One turn moves every row onto another: examples first, then more rows asked
Rifes: [ 31  -3 -26  -6  10   2  -9   8 -17  -3   4  -5   9 -19  18  10 -10   2
   7]
muf: [ 23  -6 -35  -5  10  -3  11  17 -12   6  12  -1   2  -1  11  12   5   3
  10]
Gid: [ 14  24  -6 -10   8 -26  13  -9   9 -17  -3  20  16  -5   3 -14  18  18
   6]
Ris: [-16  -2  10   2  -2  16  -3 -18 -10  38  -7   3   8   3 -11   6  12  17
  16]
Zote: [ -4 -11  22   8 -20  -2  12 -26   8  21  -1   3  -8 -28  15  -3  -9  -2
  -1]
lof: [-12  11 -14  -3  25  -2 -18 -27  27  -7  14   1   3 -15   5 -18   4  12
  16]
gebiz: [-17   6  -8 -13  18   1   5 -17  33   2   0   3  -9  -5  16 -23 -18   1
   8]
Boz: [-18   7  34  -3  13  -5   2  13   2  31  -3  -5 -18 -19   6   5   8  -6
  13]
Zevo: [ -1  20  20 -34   0  -1  -1   9  26  15  -1  -7  -6 -11  -2   8  -5   4
  -6]
Lige: [ 21  24 -11   4 -13 -23  -2 -27  -6   4  -1  10   8 -29  -6  -4 -10  -6
   4]
pipen: [ 31   3 -18 -16  16  -4   3  20   8  -3   3  -8   4 -16  20   7   3   9
   7]
mokud: [ -2  10  23  -4   5   7 -21   3 -32  -9   1   2   2  -5   2   9 -18  -5
 -14]
pivat: [ 23   7  22  -8   6  -2   9   2  22  -3  22   5 -15 -18 -12  -4  25 -17
  18]
bilil: [ -2  17  37   2  15  12 -15  -9  -1  18 -17   2   5 -18   1   4   4  21
  14]
Vana: [-15  14  -8  23  42  -7  11  -4   5  -7   3  12 -23  -7  -2  -6   0   2
   6]
kup: [ 23  -8  25 -14  -6   9 -12 -16  -3 -19  13  12   5  -5   4 -23  -3 -17
  14]
mivo: [  4  21   6 -20  10  10 -22  -9   9  -1   8  -4  20  -4 -12  13  16  25
   3]
gofa: [-19   5  14 -11  18  -2   6  22 -22 -13   9   7 -10  13   1   9  11  -1
  -9]
feben: [ 31   1 -28  -5  13   1  -9   6  -8  -2   6  -3  14 -11  13  13   3  12
  10]
nud: [ 14 -12  18 -11  -1   7  23   5  -2 -11   8  21  -9  13  -2 -18   5 -18
  12]
taga: [ -6   6 -16   2  -6 -36  22  -3 -18  -5  12  17  -7  -7   4 -14   6 -19
   0]
pebev: [-26  -4  17   6   0   0 -22 -14 -25  32   8  -5  -5 -18   3   2   6 -10
  14]
fetu: [-19 -16  10  20   7  -9  16 -22  -5   4  19   9  -2 -12   6   5  37  17
   8]
gar: [-23   9 -25  16  30  -4  -3 -21   8   3  22   2 -11 -12  -7  -1  11   4
  16]
negu: [ 19  -8   5  11  -5  14  16 -13 -14   3  12  22  -6   6 -28  -2  14  -9
  16]
Zib: [ 28  -3 -17 -13  18  -6   6  26  -7  -8   0  -3   0  -8  26   7  -1   3
   4]
bigut: [ -5 -11  28  22  -5  -2   5 -29 -19   1  -2  14  -6 -25  20  -5 -10   1
  -5]
zoke: [ 11  21 -14  -9 -13 -28  26 -11  17  14   1  11   1 -14  -9  -7  11  -1
   6]
Ner: [ 35  11  22   8  12  10  -1 -10   4 -16   9  15   1 -10 -19  -1  22   0
  18]
valak: [ -3   8   6 -16 -14   3  -8  -6  -5  26   6  -7  -8 -12  -7  14 -21 -17
 -10]
Migu: [ 27  -6 -31 -11   2  -4   5  16  -1  12   8 -10  -4 -12  14  12  -6  -7
   8]
rivis: [ 13  23   6   0   3 -35   5  -4  -8 -18  -1  16  -2 -24  14 -16 -10 -14
  -5]
salom: [ -5  13  -4  22  31  10   1 -20  -6  -7  -8  18 -11  -9   3 -11 -25   6
   1]
ganiz: [ -7  -6  13   9   3  -2   1 -36  13   4  12   4  12 -23   8   1  32  27
  12]
bora: [-28  -5  24 -12  11   6  11   6  -4  21  -3   6  -4  10   9  -9  20  13
  13]
Movum: [-15 -14  28  23  12 -10  19 -13 -17  -9   6  19 -11 -12  18  -1  16   8
   1]
kidit: [-14   1 -20   8   7  10   8 -26   8  15  -3  10 -11  -3   4 -13 -30  -5
   3]
Bos: [ -4  -3  26  -7  -6  -5   9 -25  31  12   1   6   1 -27  22  -5  12  16
   6]
semus: [  7  10 -23   6  -2 -21   5 -23 -22 -14   9  19  22  -1  -6 -10  17   5
   7]
delat: [ 18  -7   8  -8 -15   6  -9 -19   5   5  29   5  -5 -14 -14  -9  10 -29
  20]
nazu: [-15   2  -8  -8   7   6  -2  -2 -14  10  20   0   6  11 -20  18  26  13
  -1]
Pala: [-19  -1  31  -5  14   7 -23  -8 -19   1  -4   4  11  -6  18 -11   8   8
  13]

nazu -> gofa
ganiz -> fetu
Now find these:
negu -> nud
kidit -> gebiz
bilil -> Ris
taga -> rivis
Rifes -> Migu

One turn moves every row onto another: examples first, then more rows asked
Sot: [ 54 -10  17 -30  12   7  -4 -27  26  -6 -26   8  -9  -1  21  21 -17 -15
  27 -24 -18 -31  61 -22 -23   2  21   0  12  30 -38 -26 -25   9 -15  23
  59  -1  -5 -48   5 -23  -4   6  14   8  26]
dinon: [ 12  -6  -9 -26  10  24   5   5  28   3   6   2   0  15  -1  10  25   7
   4  -2 -21 -53  28 -22  -7 -25  32   0 -12   8 -23 -44   1  37   9  40
  10  -3 -25 -20  11 -11 -18  -1  -8 -21  18]
lapir: [ 20  -8   9  13  14 -22  -8 -21  33   8  -9 -18  -3   8  -5  14 -12 -18
  29 -28 -21 -51  48 -38  -1 -10  34  -4  25  32 -21  -3 -16   9 -19  27
  21   6  26  -1   0  -9 -15 -13 -15 -18  43]
Pado: [ 26   2   7   3  38  -1 -20 -25  10   3  22   3 -11  -2 -21  16 -18  13
  13 -19  -3 -33  64   0  28 -17   0 -12  24  36 -19 -30  14  11   6  18
  46  -2   6 -20   5 -13  -7  35 -14  -6  14]
vad: [ 22 -11  10  13  18 -31  -1 -22  33   6 -10 -26  -8  12   0  10  -9 -29
  23 -19 -20 -54  43 -36   6 -12  28  -7  18  31 -23   2 -26   9 -13  20
  13   4  25 -13   3  -7 -13  -6 -12 -13  48]
fuzo: [  9 -23  11 -12  -1  13  11   3  32  -9 -22 -11   9  -2 -10  11  27   3
   6   5 -35 -42  40 -16 -10 -26  44  -9   4  34 -14 -49  -7  16 -25  14
  38  17 -13 -32  17 -28 -20  21 -10 -26   5]
bogo: [ 27 -10  13  15  15 -26  -4 -20  34   6 -10 -24  -7   6  -2   8 -11 -25
  25 -21 -17 -53  44 -36   4 -15  31  -6  23  35 -22   3 -22   9 -18  28
  18   5  22  -8   0  -7 -16  -9 -14 -13  49]
galiz: [ 29  -2  11   3  37  -9 -15 -25  11   1  22  -1 -16  -3 -21  10 -18   4
  11 -12  -3 -34  62  -1  33 -19  -2 -16  17  34 -20 -28   9  10  12  14
  41  -2   3 -25  10 -13  -4  39 -18  -2  19]
Zoler: [ 19   1 -18 -30  26  23  12  12   6  -5  22 -22  11   7   4   1 -18   1
  -8  11   3 -32  49  -9  -6 -17  11   2   3  26 -19 -24 -12  37  18  16
  57   1  23 -64  14  -8  -3  13 -12 -17  29]
Lada: [ 18  -2 -32  -4   4   0 -12 -16  20   1  34  -6 -11   4  -4 -12 -27  -1
  27 -13 -12 -36  46 -30  18  10  -1 -12  25  37 -22  -5 -32   4 -18   7
  48  11 -19   0 -11 -11 -25  -4  -5  -9   3]
vize: [ 52  -8  13 -30  14   9  -4 -26  27  -2 -24  11  -7   2  20  23 -17 -13
  31 -25 -19 -30  62 -24 -23   4  20  -1  16  31 -35 -26 -23   9 -15  25
  59  -1  -1 -46   5 -25  -4   2  12   9  21]
Lozak: [ 11  -6  -6 -25   8  23   7   7  27   2   5   2  -2  12  -1   9  24   5
   1  -2 -21 -51  29 -21  -6 -28  31  -2 -11   9 -23 -44  -1  33  10  42
  10  -2 -25 -16  12 -12 -19   0  -5 -21  18]
Lati: [ 23  -9  -3 -25 -12  25  16 -18   5  -2  -7 -20  16   5 -22   4 -52  -2
   7 -13 -38 -38  33 -45  15  -9   8  -8  19  37  -6 -28 -23 -12   5  32
  50  18   3 -19   4  12 -17   4   1   8  29]
Debev: [ 23  -7   1 -24 -10  21  20 -20   4  -6  -8 -24  13   4 -22   0 -52  -5
   3 -12 -36 -38  31 -45  18 -12   7  -9  14  36  -7 -26 -28 -12   7  32
  45  16   1 -23   5  10 -17   8   3   9  33]
Bude: [ 10  -6  -5 -26  10  23  10   5  26   2   3   2   0  13   0  10  22   5
   3  -1 -20 -53  28 -18  -8 -25  32   0 -11   7 -23 -44  -2  37  11  38
   6  -2 -25 -20  10  -9 -17   1  -5 -22  19]
bev: [ 17  -2 -35  -7   2  -7  -7 -15  21  -6  28 -13 -10  16   3 -12 -26 -11
  18  -4  -8 -34  40 -24  22  16  -9 -10  15  30 -24  -1 -42   6 -12   1
  35  11 -15 -16  -8  -8 -22   7  -3  -5   7]
delub: [ 21  -7 -11 -26 -10  23  22 -21   6  -3  -9 -24  19  15 -17   4 -50  -4
   5 -13 -34 -37  31 -41  16  -2   4  -6  12  31  -3 -26 -29 -11   9  29
  42  17  12 -24   2  15 -13   7   1   8  29]
maro: [ 26  -2   6   1  39  -8 -12 -28  11  -3  22  -3 -15   5 -14  13 -18   4
   9 -11  -1 -35  59   6  32 -13  -7 -16  11  34 -21 -27   5  10  14  10
  35  -4   9 -32   7 -12  -3  43 -15  -3  21]
noka: [  4 -21   2 -16   0  10  13   2  36 -13 -22 -16  11  14  -3  15  27  -1
   7   8 -31 -42  36 -11  -7 -13  37  -6  -5  27 -12 -49 -12  18 -20   6
  27  15   0 -43  16 -23 -13  28  -8 -25   7]
kos: [ 12  -7  -6 -23   8  23   9   6  27   1   7   0  -1  13  -2   9  24   4
   1  -1 -21 -53  28 -19  -7 -25  31  -1 -11  10 -23 -42  -1  37  12  39
   8  -3 -26 -20  11  -9 -17   1  -3 -20  20]
Kuz: [ 25  -3  -5 -25  27  15  15  13   4  -4  24 -25   8  -6  -1  -2 -15  -4
 -11  16   6 -38  49 -12  -5 -33  16  -1   4  34 -24 -20 -13  35  20  20
  61   0   6 -58  17 -15  -7  16  -8 -15  32]
Vot: [ 11   5 -23 -31  25  33   3  12   4   3  24 -13  11   7  -2   6 -18  12
  -2   0  -2 -33  54 -12 -13 -13  14   9  17  28 -17 -28   1  37  11  26
  65   4  25 -51   8  -9  -4   3 -15 -22  22]
ges: [ 19   3  -3  -1  38   1 -19 -27  10   1  20   3 -14   7 -17  16 -18  12
  18 -20  -3 -30  65   2  28  -4  -4 -11  20  30 -17 -34  17   9   7  14
  41  -2  15 -24   5 -11  -1  35 -20  -6  14]
Pil: [ 21  -6  -8 -27 -11  29  17 -21   3  -1  -8 -20  16   8 -21   4 -52   0
   8 -17 -36 -36  34 -45  15  -3   7  -6  17  33  -4 -28 -21 -12   6  31
  47  17  11 -19   1  12 -15   3   1   6  29]
tuv: [ 14  -6  -7 -25   9  22   7   5  26   2   6   3   0  13  -1  10  23   6
   1  -2 -22 -55  27 -20  -4 -27  31  -2 -10  10 -24 -41   1  35  11  40
   8  -1 -25 -18  10  -9 -18  -2  -5 -22  19]
Pabi: [ 51  -8  11 -29  15   8  -6 -25  28  -6 -25   8  -9   6  23  25 -19 -11
  29 -23 -18 -31  61 -23 -22   9  17   1  11  28 -35 -25 -22  10 -15  25
  56  -1   3 -49   3 -22   0   4  12   8  24]
pilu: [ 18 -10   4   9  14 -26  -4 -23  34   7  -9 -24  -4  17   2  13  -9 -23
  25 -22 -20 -51  43 -33   2  -3  24  -3  21  28 -19  -1 -23   9 -15  21
   9   5  33 -13   0  -3 -11  -6 -17 -17  46]
sano: [  8 -23  11  -9   0   7  14   2  33 -15 -24 -16   9   1  -6  10  28  -2
   3  12 -33 -46  35 -13  -7 -24  40 -11  -2  32 -13 -47 -12  20 -22   8
  31  13 -10 -39  17 -27 -18  28  -7 -24   7]
zipe: [ 53 -11  15 -30  16   5  -1 -25  27  -8 -25   7 -10   5  24  20 -16 -15
  28 -20 -15 -34  58 -24 -21   2  19  -2  10  32 -37 -23 -28  10 -11  23
  56   1  -1 -50   5 -22  -4   6  12  10  26]
kot: [ 53  -8  14 -29  13   8  -4 -27  25  -8 -25   8  -7   6  25  21 -17 -14
  27 -19 -17 -31  62 -20 -22   9  18   0   9  28 -36 -25 -24  10 -11  21
  54  -1   0 -52   2 -25  -2   7  13   9  23]
nazos: [ 22   3  -1  -1  38  -5 -14 -29  13   2  20  -1 -13  11 -14  18 -19   6
  13 -15  -1 -34  62   6  29  -4 -10 -10  15  28 -19 -30  10  12  13   9
  35  -2  16 -31   5 -10   1  37 -20  -4  16]
faz: [ 15  -9   2  13  14 -21  -5 -22  35   9  -9 -18  -3  18  -1  16 -10 -18
  30 -27 -21 -51  47 -34   1  -2  26   1  25  29 -19  -2 -16  10 -19  23
  17   8  33  -8  -3  -5 -14 -10 -17 -18  44]
kefi: [ -2 -18  -2 -17  -1  17  11   5  34  -9 -25 -13   9  14  -3  17  27   7
  10   4 -32 -40  40 -12 -12 -10  39  -6   2  28  -7 -51  -6  21 -25   6
  33  19   1 -37  13 -23 -17  23 -11 -29   3]
mafi: [ 15  -2 -39  -7   4  -1 -10 -17  21  -3  32  -7  -7  18   0 -13 -25  -5
  28  -9 -14 -34  44 -26  17  18  -6  -8  22  31 -22  -3 -35   5 -17   5
  41  11 -10  -9 -10  -7 -22  -3  -4 -10   5]
Pezu: [ 24  -5 -25  -5   5 -11  -5 -18  20  -7  32 -12  -9   9   1 -19 -24 -15
  19  -2 -10 -37  41 -25  25   7  -3 -16  12  34 -27   1 -45   5 -10   3
  38   7 -25 -14  -6  -9 -26   6   0  -4   9]
nilif: [ 18   2 -12 -26  26  31   1  15   4   5  27 -12   9  -9  -7   5 -19  12
   0  -2  -3 -35  56 -17 -10 -30  23   7  22  37 -18 -27   4  35   4  32
  79   2  12 -39  11 -15 -11   2 -15 -19  24]
mesod: [ 22  -8  -5 -24 -10  22  21 -22   5  -4  -8 -25  16  10 -19   1 -52  -7
   3 -10 -36 -36  27 -41  19  -7   3  -8  12  34  -8 -24 -30 -11  10  29
  42  15   7 -28   1  13 -14   9   3  10  33]
feg: [  4 -18   5 -15   2  16   7   6  34  -8 -23  -9  10   2  -8  15  25   8
  10   2 -35 -43  41 -14 -14 -17  43  -7   7  31 -10 -50  -2  16 -29  15
  39  17  -5 -30  15 -26 -18  19 -10 -29   0]
fip: [ 27  -3   0 -22  25  22   6  15   5   1  27 -19   8 -20  -7  -1 -19   4
  -7   7   0 -37  53 -16  -4 -41  24   1  13  38 -25 -24  -3  33  11  28
  74   0   0 -44  15 -18 -13   8 -11 -16  30]
mok: [ 24  -4 -24  -2   6  -5  -9 -16  20  -5  35 -10 -11  -1  -3 -17 -25  -7
  21  -6 -13 -35  43 -30  23   0   0 -14  23  39 -26  -3 -39   5 -16  11
  47   9 -26  -1  -7 -12 -30  -2  -4  -6   6]

tuv -> kos
Pado -> galiz
Sot -> zipe
Now find these:
Lada -> mok
nilif -> fip
kefi -> feg
vad -> pilu

One turn moves every row onto another: examples first, then more rows asked
Disud: [ 11  21 -13   9  21  -3  -2 -13  -9 -32  -7  15  10   7]
nav: [ -7   2 -14   1   6  -7  17   0  -9  30 -20 -13  -6  11]
Tis: [  3  13  14   6   7  -4 -20  -4   7 -23  21   9   3 -23]
tuz: [ 11   0  -1   1  -1  -9 -26  -6  -8 -10  25 -21  -7  -7]
lubur: [-35  -7   0   6  18  -8  13  -1  -3  -6 -26  17  -9  -1]
penid: [ 15   1  -8   0   9  -6   5  -4 -22 -31 -15  11   9   4]
biziz: [ 10  -7  11  -6   5 -19  -2  -4 -22 -27 -10  13   8  12]
gez: [  3   0  23  -2   0 -12 -20  -3   1 -22  16   9   4 -22]
gafib: [-35  -7  -6   3  18  -8  14   0  -1  -4 -25  18  -8   0]
borif: [ -5   9 -18   7  10  -7  17  -1  -6  32 -19 -14  -3  10]
nin: [ 12  -7  16  -1  -2  -6 -14   1  -4 -26  10   6   1 -29]
kenup: [-16   1   0  -7   7  -9 -16  -1  39 -13  -8  13 -11   6]
Giz: [ 15   0   5   8   5   6  -9   0  -6 -28  11   5   4 -31]
Nunus: [-35  -5  -4   4  16  -5  15   1  -3  -7 -25  17 -10  -1]
dov: [-14   7 -13   4   8 -14   8  -3  -2  34 -16 -11  -4  16]
Bokov: [ -8   5 -17   1  12   9  -8  -1  36 -17 -13  10 -11  -5]
talit: [-11 -24  10 -12  -5 -14 -12   4  26 -10 -14   8 -10   5]
Zug: [  4   4  -6   8   6   0  24   2   2  29   6 -23  -7  -1]
rine: [  2 -29   0 -12  -5  -1   2   8  14 -19 -22   4 -12  -9]
nube: [ -6  10  -2   6   6  -8  14   3  10  34  10 -18  -6   3]
zud: [ -2   5  14  -4   7 -27 -11  -6 -13 -24   0  18   8  19]
bak: [-11   0  -6   2   5 -14  12  -3  -8  33 -17 -11  -4  13]
sogu: [-37  -6  -2   3  18  -8  12  -3  -1  -6 -26  17 -10   1]
Sizi: [-35  -6  -7   6  20  -5  15  -2   0  -8 -26  18  -7  -3]
Fifak: [ 14  -4   1   0   2  -5 -23  -6  -9 -14  22 -23  -1  -7]
Kino: [-12  12 -16   6  12 -10  13  -3  -2  31 -13 -11  -5  13]
leziz: [  9  14   3   9   9   1 -16  -3   3 -28  14  10   2 -27]
Tak: [ -4  12  -8   8  10  -4  18   1  10  32   7 -18  -7   1]
pip: [ -3  22  -1   5  19 -14 -14 -14  -2 -25  -1  19   7  19]
zezoz: [ 13   3  -7   4   2  -1 -26  -8  -7 -13  24 -22  -4 -11]
buzu: [ 16  -4  -6   0   3   0 -21  -7 -11 -14  22 -23  -7 -11]
fifu: [ -3  -2   1   4   3 -11  15   4   3  35  12 -21  -5   2]
fupan: [  6 -10 -20  -2   7  16   4   5  22 -22 -23   5 -12 -11]
mome: [  2  -1  -2   5   0  -5  21   5   2  32   5 -23  -7  -3]
rapam: [ 11   6  -5   5   4  -5 -27  -9  -5 -15  25 -20  -4  -5]

bak -> nav
fifu -> mome
penid -> Disud
Now find these:
Giz -> leziz
Bokov -> kenup

